Here are some points, each followed by its number:
[ 74  66   9  -3  41 -29 -28 -15 -68  36  55 -16   8 -32  34  -5] 0
[ 75  86  14  -6  32 -29 -27 -12 -52  38  61 -24  18 -38  39  -5] 1
[ 75  87  13  -5  33 -28 -26 -14 -53  38  60 -23  18 -38  41  -6] 2
[ 74  66   9  -3  41 -29 -28 -15 -68  36  55 -16   8 -32  34  -5] 3
[ 76  85  14  -6  32 -29 -26 -13 -51  38  61 -24  17 -38  38  -6] 4
[ 69  33   3 -32 -32 -32 -59 -31 -89  33  36 -47 -35 -51  13  -9] 5
[ 68  33   1 -33 -32 -33 -59 -30 -90  33  35 -48 -35 -49  13  -8] 6
[ 75  86  14  -6  32 -29 -27 -12 -52  39  62 -24  17 -38  39  -5] 7
[  60   -3   -3  -21   29  -43  -33  -56 -111   15   33  -29    4  -44
   22  -53] 8
[ 74  67   8  -2  40 -29 -27 -15 -67  36  56 -16   7 -31  34  -5] 9
[ 74  66   9  -3  41 -29 -28 -15 -68  36  56 -15   9 -32  33  -5] 10
[  38   72    7  -22    9 -115  -32  -57  -74   26   39  -44   14  -61
   20  -50] 11
[  51   -2   -8  -21   27  -42  -29  -57 -112   20   32  -30    4  -40
   21  -48] 12
[ 74  85  16  -6  32 -28 -25 -13 -52  40  61 -25  18 -38  38  -5] 13
[ 74  65   9  -3  41 -29 -28 -15 -69  37  56 -15  10 -32  34  -5] 14
New points follow, each followed by the numbers of its five nearest points above by angle, seen from the average point of the numbered points, nearest first.
[ 62  76  11 -10  30 -39 -22 -54 -52  28  53 -23  18 -41  30 -47] 11 2 4 13 1
[ 62  76  13 -11  33 -40 -25 -51 -52  26  52 -25  16 -44  28 -45] 11 2 4 13 1
[  40   72    5  -24    9 -115  -31  -56  -73   24   39  -45   13  -59
   20  -50] 11 12 8 6 5
[  40   72    5  -24   10 -115  -31  -56  -72   24   39  -44   12  -60
   21  -51] 11 12 8 6 5
[  41   71    7  -26   11 -116  -30  -58  -72   22   38  -42   12  -62
   20  -50] 11 8 12 6 5
[ 63  74  11 -10  32 -41 -25 -52 -53  29  53 -23  19 -44  29 -46] 11 2 4 13 1
[  41   74    5  -26    8 -116  -29  -57  -71   25   36  -44   13  -59
   18  -50] 11 12 8 6 5
[ 63  76  13  -8  31 -41 -25 -50 -55  27  50 -26  17 -45  28 -45] 11 2 4 13 1
[ 64  75  10 -10  32 -41 -23 -53 -53  28  50 -25  15 -47  28 -46] 11 2 4 13 8
[ 62  76  12 -10  32 -40 -26 -51 -53  27  52 -24  16 -44  29 -46] 11 2 4 13 1
